In the data rows, the value 50 means zero.
Here is a table of points, one per row:
array([43, 50, 45, 47, 39, 57, 88, 58, 48, 41, 43, 46, 58, 54, 42, 39, 55, 73, 49, 61, 53, 38, 81, 61, 47, 68, 62, 46,
       57, 48, 40, 37, 23, 49, 54, 43, 40, 49, 28, 48, 58])
array([34, 49, 45, 65, 53, 54, 40, 43, 50, 49, 49, 61, 55, 48, 69, 47, 50, 41, 61, 48, 58, 59, 34, 49, 62, 64, 66, 57,
       44, 54, 55, 58, 49, 37, 51, 76, 49, 54, 39, 67, 45])
array([45, 55, 54, 36, 40, 48, 48, 59, 74, 63, 64, 30, 61, 57, 67, 29, 49, 33, 36, 52, 29, 52, 44, 62, 43, 40, 55, 50,
       58, 44, 49, 46, 63, 62, 56, 31, 46, 40, 62, 54, 45])
array([66, 43, 58, 53, 49, 44, 45, 51, 44, 58, 35, 49, 23, 49, 42, 73, 34, 53, 52, 59, 51, 54, 25, 41, 68, 52, 46, 60,
       36, 54, 51, 55, 99, 72, 56, 33, 55, 50, 51, 42, 54])
array([59, 49, 68, 52, 42, 46, 23, 32, 54, 46, 29, 56, 47, 42, 47, 47, 41, 61, 49, 56, 59, 61, 44, 48, 50, 40, 51, 35,
       44, 51, 36, 48, 73, 33, 49, 48, 50, 53, 22, 49, 39])
array([51, 44, 57, 44, 43, 56, 55, 45, 45, 55, 47, 53, 55, 60, 26, 34, 61, 47, 53, 52, 44, 48, 39, 55, 43, 59, 56, 44,
       49, 48, 58, 51, 55, 42, 56, 48, 50, 37, 52, 54, 52])
array([59, 61, 62, 48, 27, 56, 38, 35, 51, 49, 36, 33, 60, 51, 40, 24, 53, 43, 58, 56, 54, 55, 50, 55, 38, 51, 52, 48,
       45, 68, 66, 44, 44, 53, 51, 25, 49, 40, 56, 49, 49])
array([58, 53, 54, 42, 47, 42, 45, 41, 58, 54, 33, 42, 57, 49, 47, 50, 53, 54, 61, 39, 46, 56, 37, 41, 59, 43, 68, 37,
       37, 61, 44, 59, 80, 38, 61, 42, 64, 59, 44, 43, 41])
array([53, 51, 33, 50, 64, 37, 50, 57, 48, 53, 51, 60, 63, 57, 50, 58, 42, 48, 54, 47, 56, 59, 51, 41, 57, 32, 45, 56,
       34, 54, 37, 45, 46, 46, 54, 53, 45, 44, 60, 41, 45])
array([47, 45, 52, 44, 55, 59, 39, 48, 61, 42, 57, 55, 63, 48, 44, 66, 52, 39, 61, 40, 50, 49, 42, 36, 63, 34, 62, 48,
       38, 47, 48, 54, 49, 37, 57, 66, 47, 43, 49, 60, 49])
array([60, 60, 66, 14, 56, 43, 41, 61, 67, 34, 32, 30, 38, 47, 59, 35, 45, 19, 37, 53, 33, 59, 35, 57, 64, 58, 59, 45,
       45, 69, 57, 38, 44, 52, 56, 41, 39, 28, 47, 31, 60])
array([44, 45, 53, 52, 51, 51, 27, 62, 51, 45, 58, 52, 43, 44, 74, 67, 48, 55, 53, 41, 46, 60, 52, 45, 48, 45, 62, 55,
       56, 48, 42, 56, 46, 47, 33, 76, 42, 60, 48, 50, 31])
array([49, 51, 51, 43, 63, 53, 71, 40, 63, 38, 57, 50, 43, 48, 65, 43, 56, 31, 58, 44, 37, 40, 60, 47, 42, 63, 64, 44,
       35, 40, 55, 39, 41, 50, 39, 49, 38, 45, 58, 46, 52])
array([37, 46, 63, 63, 38, 41, 37, 40, 51, 47, 28, 51, 44, 64, 43, 48, 49, 70, 43, 53, 71, 64, 25, 43, 59, 41, 36, 54,
       53, 54, 70, 61, 75, 54, 78, 52, 63, 52, 50, 45, 61])
array([29, 56, 40, 61, 38, 47, 31, 46, 51, 48, 48, 52, 54, 36, 38, 58, 43, 82, 50, 26, 54, 51, 71, 56, 42, 39, 48, 38,
       47, 39, 47, 51, 38, 49, 62, 63, 37, 57, 48, 46, 34])
array([62, 47, 67, 70, 52, 40, 48, 43, 26, 51, 68, 72, 59, 65, 36, 55, 51, 38, 28, 63, 63, 47, 62, 63, 56, 49, 22, 59,
       48, 53, 71, 65, 75, 46, 56, 51, 79, 51, 87, 75, 51])
array([32, 52, 41, 56, 76, 55, 49, 68, 55, 64, 66, 48, 56, 46, 50, 47, 59, 37, 46, 50, 56, 45, 60, 56, 54, 51, 35, 58,
       69, 38, 48, 51, 18, 62, 46, 48, 28, 63, 50, 49, 60])
array([46, 49, 62, 51, 53, 58, 54, 42, 56, 49, 54, 44, 48, 38, 48, 41, 63, 38, 41, 40, 50, 36, 59, 58, 42, 58, 39, 57,
       57, 51, 45, 56, 45, 53, 59, 59, 54, 53, 50, 49, 57])
array([70, 53, 34, 57, 63, 57, 63, 50, 32, 58, 61, 67, 42, 59, 48, 52, 55, 56, 49, 57, 68, 35, 39, 39, 57, 32, 41, 44,
       73, 56, 52, 66, 49, 54, 43, 56, 76, 49, 72, 66, 50])
array([64, 62, 37, 54, 62, 36, 67, 53, 63, 39, 69, 51, 48, 53, 64, 54, 56, 63, 56, 51, 47, 43, 38, 60, 49, 44, 47, 43,
       56, 50, 57, 45, 45, 53, 41, 50, 71, 77, 52, 45, 40])
array([37, 46, 43, 53, 54, 56, 61, 55, 33, 30, 28, 44, 43, 42, 50, 62, 72, 93, 86, 44, 45, 49, 67, 49, 70, 65, 48, 42,
       50, 59, 22, 34, 38, 30, 29, 57, 42, 50, 23, 40, 47])
array([37, 48, 35, 40, 48, 62, 62, 47, 51, 67, 60, 43, 59, 46, 36, 39, 66, 43, 31, 42, 55, 47, 53, 52, 28, 64, 61, 69,
       52, 52, 48, 48, 41, 49, 48, 58, 26, 36, 52, 48, 58])
array([58, 40, 55, 36, 44, 42, 43, 28, 50, 60, 55, 55, 48, 44, 42, 55, 30, 55, 52, 58, 29, 51, 51, 52, 35, 60, 47, 66,
       55, 38, 65, 40, 54, 65, 57, 38, 52, 48, 29, 38, 74])
array([38, 36, 54, 50, 38, 49, 51, 45, 56, 56, 56, 50, 48, 42, 37, 46, 49, 32, 33, 59, 42, 55, 56, 49, 50, 46, 58, 53,
       57, 43, 55, 56, 53, 56, 42, 45, 54, 43, 56, 54, 56])
array([46, 52, 45, 55, 59, 49, 78, 65, 41, 49, 57, 54, 34, 57, 63, 50, 35, 58, 55, 60, 51, 55, 66, 48, 27, 46, 44, 53,
       49, 58, 43, 61, 41, 56, 23, 62, 56, 69, 73, 69, 50])
array([57, 58, 31, 48, 59, 45, 61, 54, 34, 57, 51, 65, 42, 49, 59, 60, 41, 68, 61, 55, 57, 52, 45, 49, 53, 51, 58, 53,
       45, 60, 36, 49, 38, 48, 44, 46, 71, 60, 43, 56, 51])
array([50, 40, 44, 45, 43, 66, 45, 62, 56, 43, 52, 45, 61, 50, 52, 42, 50, 32, 58, 42, 49, 44, 67, 42, 49, 61, 34, 61,
       62, 39, 62, 45, 28, 44, 43, 43, 41, 35, 46, 61, 57])
array([46, 42, 43, 67, 54, 40, 29, 57, 52, 47, 57, 47, 36, 55, 70, 52, 51, 54, 52, 44, 57, 50, 43, 39, 51, 47, 43, 33,
       49, 45, 44, 60, 54, 51, 54, 53, 52, 39, 53, 32, 37])
array([65, 60, 63, 45, 48, 57, 58, 60, 47, 47, 60, 45, 69, 50, 36, 57, 43, 32, 38, 41, 38, 51, 56, 55, 44, 49, 40, 45,
       49, 33, 48, 34, 48, 62, 50, 53, 31, 52, 44, 35, 57])
array([57, 60, 40, 58, 42, 53, 53, 53, 34, 61, 40, 50, 44, 50, 58, 68, 46, 53, 39, 65, 52, 36, 48, 51, 50, 48, 52, 46,
       52, 48, 48, 48, 50, 52, 53, 33, 52, 63, 56, 57, 44])
These points spread out most along one direction. Take the direction at right angles to it along which they spread out most. Then take the direction at right angles to both along which they spread out most. Go by this last direction. How far along it is each point below, from 0 to 99? 50 is the average, and the first point above lies past it. One standard deviation of the points above along it is 16.
array([51, 44, 57, 44, 43, 56, 55, 45, 45, 55, 47, 53, 55, 60, 26, 34, 61, 47, 53, 52, 44, 48, 39, 55, 43, 59, 56, 44,
       49, 48, 58, 51, 55, 42, 56, 48, 50, 37, 52, 54, 52]) ~ 49
array([45, 55, 54, 36, 40, 48, 48, 59, 74, 63, 64, 30, 61, 57, 67, 29, 49, 33, 36, 52, 29, 52, 44, 62, 43, 40, 55, 50,
       58, 44, 49, 46, 63, 62, 56, 31, 46, 40, 62, 54, 45]) ~ 41
array([47, 45, 52, 44, 55, 59, 39, 48, 61, 42, 57, 55, 63, 48, 44, 66, 52, 39, 61, 40, 50, 49, 42, 36, 63, 34, 62, 48,
       38, 47, 48, 54, 49, 37, 57, 66, 47, 43, 49, 60, 49]) ~ 57
array([62, 47, 67, 70, 52, 40, 48, 43, 26, 51, 68, 72, 59, 65, 36, 55, 51, 38, 28, 63, 63, 47, 62, 63, 56, 49, 22, 59,
       48, 53, 71, 65, 75, 46, 56, 51, 79, 51, 87, 75, 51]) ~ 8
array([53, 51, 33, 50, 64, 37, 50, 57, 48, 53, 51, 60, 63, 57, 50, 58, 42, 48, 54, 47, 56, 59, 51, 41, 57, 32, 45, 56,
       34, 54, 37, 45, 46, 46, 54, 53, 45, 44, 60, 41, 45]) ~ 49
array([59, 49, 68, 52, 42, 46, 23, 32, 54, 46, 29, 56, 47, 42, 47, 47, 41, 61, 49, 56, 59, 61, 44, 48, 50, 40, 51, 35,
       44, 51, 36, 48, 73, 33, 49, 48, 50, 53, 22, 49, 39]) ~ 79
array([59, 61, 62, 48, 27, 56, 38, 35, 51, 49, 36, 33, 60, 51, 40, 24, 53, 43, 58, 56, 54, 55, 50, 55, 38, 51, 52, 48,
       45, 68, 66, 44, 44, 53, 51, 25, 49, 40, 56, 49, 49]) ~ 56
array([46, 42, 43, 67, 54, 40, 29, 57, 52, 47, 57, 47, 36, 55, 70, 52, 51, 54, 52, 44, 57, 50, 43, 39, 51, 47, 43, 33,
       49, 45, 44, 60, 54, 51, 54, 53, 52, 39, 53, 32, 37]) ~ 56
array([70, 53, 34, 57, 63, 57, 63, 50, 32, 58, 61, 67, 42, 59, 48, 52, 55, 56, 49, 57, 68, 35, 39, 39, 57, 32, 41, 44,
       73, 56, 52, 66, 49, 54, 43, 56, 76, 49, 72, 66, 50]) ~ 21
array([46, 49, 62, 51, 53, 58, 54, 42, 56, 49, 54, 44, 48, 38, 48, 41, 63, 38, 41, 40, 50, 36, 59, 58, 42, 58, 39, 57,
       57, 51, 45, 56, 45, 53, 59, 59, 54, 53, 50, 49, 57]) ~ 42
